In the data rows, the value 50 means zero.
Some points, one per row:
array([59., 69., 64., 61., 57., 61., 72., 67., 62., 81., 59., 68., 63., 74.])
array([58., 59., 69., 61., 54., 60., 63., 63., 56., 76., 65., 76., 83., 77.])
array([63., 75., 60., 59., 56., 60., 66., 60., 61., 69., 69., 70., 78., 74.])
array([70., 61., 73., 63., 64., 71., 67., 67., 88., 67., 55., 63., 55., 56.])
array([81., 68., 62., 68., 65., 62., 61., 63., 62., 58., 64., 60., 71., 73.])
array([85., 70., 61., 67., 61., 62., 61., 56., 60., 58., 66., 59., 76., 78.])
array([71., 62., 69., 61., 62., 67., 60., 74., 70., 71., 68., 67., 59., 60.])
array([63., 63., 66., 63., 76., 84., 65., 69., 75., 62., 57., 59., 60., 57.])
array([70., 66., 64., 67., 67., 61., 62., 58., 61., 69., 68., 63., 72., 70.])
array([65., 75., 67., 59., 55., 61., 65., 66., 57., 69., 61., 61., 64., 94.])
array([66., 60., 66., 66., 67., 64., 60., 58., 75., 63., 75., 79., 61., 58.])
array([63., 61., 61., 77., 82., 62., 67., 57., 67., 60., 71., 66., 66., 59.])
array([70., 60., 69., 67., 77., 70., 58., 63., 68., 71., 64., 64., 59., 61.])
array([60., 99., 55., 57., 56., 60., 80., 66., 60., 61., 59., 60., 67., 76.])
array([63., 62., 69., 73., 65., 61., 65., 69., 59., 73., 63., 62., 59., 75.])
array([59., 96., 57., 56., 58., 64., 74., 64., 66., 63., 59., 58., 66., 77.])
array([64., 81., 56., 62., 63., 61., 86., 68., 68., 65., 56., 60., 65., 66.])
array([69., 65., 64., 61., 62., 65., 61., 63., 61., 71., 63., 60., 70., 83.])
array([62., 56., 62., 82., 88., 63., 66., 56., 67., 60., 72., 67., 61., 56.])
array([64., 56., 89., 66., 74., 75., 57., 66., 65., 68., 63., 62., 55., 58.])
array([55., 56., 61., 92., 87., 60., 79., 79., 73., 53., 57., 61., 52., 53.])
array([61., 66., 66., 61., 58., 62., 67., 62., 61., 73., 68., 79., 67., 67.])
array([54., 59., 67., 79., 70., 59., 80., 77., 62., 67., 57., 65., 57., 65.])
array([61., 56., 64., 75., 84., 62., 66., 96., 73., 57., 57., 59., 54., 54.])
array([86., 58., 77., 68., 78., 75., 55., 56., 74., 60., 59., 56., 60., 57.])
array([66., 73., 57., 70., 68., 60., 79., 64., 65., 60., 60., 64., 71., 61.])
array([88., 61., 66., 66., 67., 62., 58., 61., 63., 63., 71., 62., 67., 61.])
array([62., 74., 59., 59., 59., 61., 63., 66., 67., 57., 84., 78., 67., 62.])
array([77., 64., 58., 56., 55., 58., 55., 58., 58., 65., 99., 65., 81., 68.])
array([75., 77., 56., 61., 58., 59., 68., 58., 58., 63., 66., 62., 74., 84.])
array([70., 64., 69., 63., 57., 61., 63., 61., 58., 82., 63., 66., 65., 77.])
array([64., 71., 62., 68., 72., 67., 71., 62., 65., 60., 61., 60., 65., 71.])
array([68., 66., 68., 62., 62., 60., 58., 62., 58., 69., 67., 59., 69., 90.])
array([67., 59., 70., 64., 66., 67., 60., 57., 68., 68., 75., 76., 62., 59.])
array([59., 54., 86., 76., 68., 63., 58., 66., 63., 68., 76., 69., 54., 59.])
array([57., 69., 60., 73., 69., 61., 99., 77., 62., 56., 55., 58., 57., 66.])
array([66., 77., 59., 60., 60., 62., 65., 69., 65., 58., 69., 70., 72., 66.])
array([57., 60., 67., 67., 60., 60., 60., 66., 59., 61., 92., 86., 61., 61.])
Here are 16 more points, each followed by its number:
array([73., 59., 81., 59., 58., 62., 55., 78., 74., 73., 62., 70., 57., 58.]) 0
array([62., 69., 63., 64., 60., 61., 71., 67., 61., 77., 59., 66., 64., 75.]) 1
array([58., 57., 74., 75., 64., 58., 59., 67., 60., 70., 70., 74., 65., 67.]) 2
array([55., 55., 78., 77., 67., 63., 77., 62., 64., 70., 56., 74., 61., 61.]) 3
array([60., 63., 64., 79., 76., 62., 74., 61., 62., 63., 63., 69., 61., 62.]) 4
array([62., 80., 58., 61., 60., 63., 77., 66., 61., 64., 60., 62., 70., 74.]) 5
array([59., 65., 67., 66., 62., 62., 70., 59., 62., 72., 64., 79., 64., 67.]) 6
array([65., 81., 62., 60., 56., 60., 67., 57., 63., 64., 65., 74., 70., 75.]) 7
array([59., 66., 69., 64., 60., 61., 63., 59., 62., 70., 70., 75., 67., 72.]) 8
array([64., 58., 75., 69., 59., 59., 61., 70., 59., 67., 68., 77., 70., 64.]) 9
array([62., 62., 66., 71., 63., 61., 71., 69., 63., 63., 63., 77., 67., 61.]) 10
array([60., 65., 67., 64., 58., 61., 68., 62., 61., 72., 66., 78., 67., 68.]) 11
array([62., 59., 66., 82., 73., 60., 69., 69., 59., 69., 59., 64., 63., 65.]) 12
array([65., 75., 60., 63., 59., 60., 73., 62., 64., 61., 64., 66., 78., 67.]) 13
array([63., 86., 59., 60., 62., 64., 68., 61., 65., 61., 63., 65., 68., 74.]) 14
array([66., 68., 59., 72., 74., 62., 66., 66., 57., 62., 68., 56., 66., 78.]) 15
Which of these numbered points is nearest to each point below, ignoring the direction in which the first points spread most? Its number follows each.
array([59., 58., 74., 61., 61., 72., 56., 58., 63., 86., 69., 68., 59., 75.]) > 8
array([61., 65., 66., 68., 62., 62., 70., 59., 62., 71., 64., 78., 65., 67.]) > 6
array([57., 62., 67., 66., 60., 61., 71., 56., 63., 82., 67., 80., 59., 67.]) > 6
array([60., 62., 72., 73., 65., 60., 64., 58., 65., 69., 65., 76., 62., 69.]) > 8
array([60., 84., 56., 59., 59., 63., 82., 67., 62., 63., 59., 61., 71., 73.]) > 5
array([90., 57., 68., 63., 63., 60., 55., 57., 62., 62., 84., 67., 73., 61.]) > 9
array([79., 62., 58., 54., 55., 58., 53., 59., 57., 65., 99., 65., 81., 65.]) > 9
array([68., 77., 63., 59., 64., 74., 66., 67., 80., 60., 58., 61., 59., 62.]) > 14
array([72., 59., 76., 63., 66., 62., 56., 77., 74., 68., 61., 67., 57., 58.]) > 0
array([65., 57., 78., 86., 81., 61., 61., 66., 64., 62., 59., 65., 58., 58.]) > 12
array([62., 60., 76., 64., 56., 59., 57., 56., 56., 93., 69., 71., 61., 80.]) > 2
array([60., 64., 62., 79., 77., 61., 68., 60., 64., 61., 65., 69., 63., 65.]) > 4
array([58., 56., 83., 66., 60., 60., 64., 62., 57., 89., 65., 78., 61., 60.]) > 11
array([66., 62., 67., 74., 64., 59., 66., 60., 61., 68., 62., 69., 70., 71.]) > 12
array([65., 59., 71., 65., 68., 69., 59., 71., 65., 66., 75., 66., 59., 61.]) > 8
array([57., 70., 55., 52., 76., 99., 55., 57., 87., 56., 57., 52., 59., 56.]) > 14
array([58., 61., 63., 82., 80., 61., 67., 59., 65., 62., 66., 71., 62., 62.]) > 4
array([64., 66., 59., 73., 75., 62., 64., 66., 56., 63., 69., 56., 64., 80.]) > 15
array([65., 61., 68., 72., 65., 61., 64., 70., 59., 71., 68., 63., 61., 72.]) > 12
array([71., 60., 67., 66., 70., 65., 60., 61., 69., 66., 74., 66., 64., 60.]) > 8
array([59., 70., 59., 70., 64., 61., 93., 64., 65., 64., 58., 65., 62., 65.]) > 5
array([60., 66., 67., 61., 58., 62., 69., 59., 62., 75., 65., 81., 66., 68.]) > 6
array([61., 57., 87., 76., 71., 61., 59., 66., 63., 66., 63., 70., 57., 62.]) > 2
array([83., 64., 68., 61., 62., 65., 55., 81., 68., 59., 69., 60., 59., 63.]) > 0
array([72., 72., 62., 59., 56., 61., 57., 59., 55., 66., 70., 59., 71., 97.]) > 15
array([65., 65., 59., 75., 74., 63., 70., 57., 59., 65., 67., 64., 70., 65.]) > 4
array([62., 87., 58., 59., 57., 61., 70., 63., 62., 60., 64., 66., 74., 77.]) > 14
array([60., 68., 66., 61., 57., 61., 69., 70., 62., 78., 61., 66., 63., 77.]) > 1
array([62., 55., 64., 85., 87., 64., 73., 72., 65., 62., 58., 61., 55., 54.]) > 12
array([58., 67., 60., 56., 75., 99., 56., 62., 83., 57., 59., 54., 58., 56.]) > 14
array([61., 69., 64., 60., 57., 61., 69., 68., 62., 77., 62., 67., 64., 75.]) > 1
array([75., 65., 65., 57., 58., 69., 59., 69., 70., 74., 69., 67., 61., 62.]) > 0
array([56., 64., 65., 65., 62., 61., 74., 64., 60., 83., 61., 65., 60., 79.]) > 1
array([56., 66., 64., 65., 61., 61., 77., 65., 61., 80., 60., 65., 60., 78.]) > 1
array([58., 57., 83., 68., 58., 59., 65., 63., 59., 82., 64., 78., 62., 65.]) > 11
array([80., 81., 55., 60., 58., 59., 60., 56., 58., 59., 67., 56., 78., 90.]) > 15
array([57., 65., 68., 62., 63., 71., 77., 57., 68., 72., 61., 69., 62., 67.]) > 6
array([64., 71., 58., 78., 69., 61., 79., 58., 64., 59., 62., 66., 65., 65.]) > 4
array([60., 67., 62., 64., 60., 61., 77., 77., 62., 60., 68., 74., 65., 61.]) > 10
array([58., 72., 62., 64., 59., 61., 76., 66., 62., 76., 62., 65., 59., 76.]) > 1
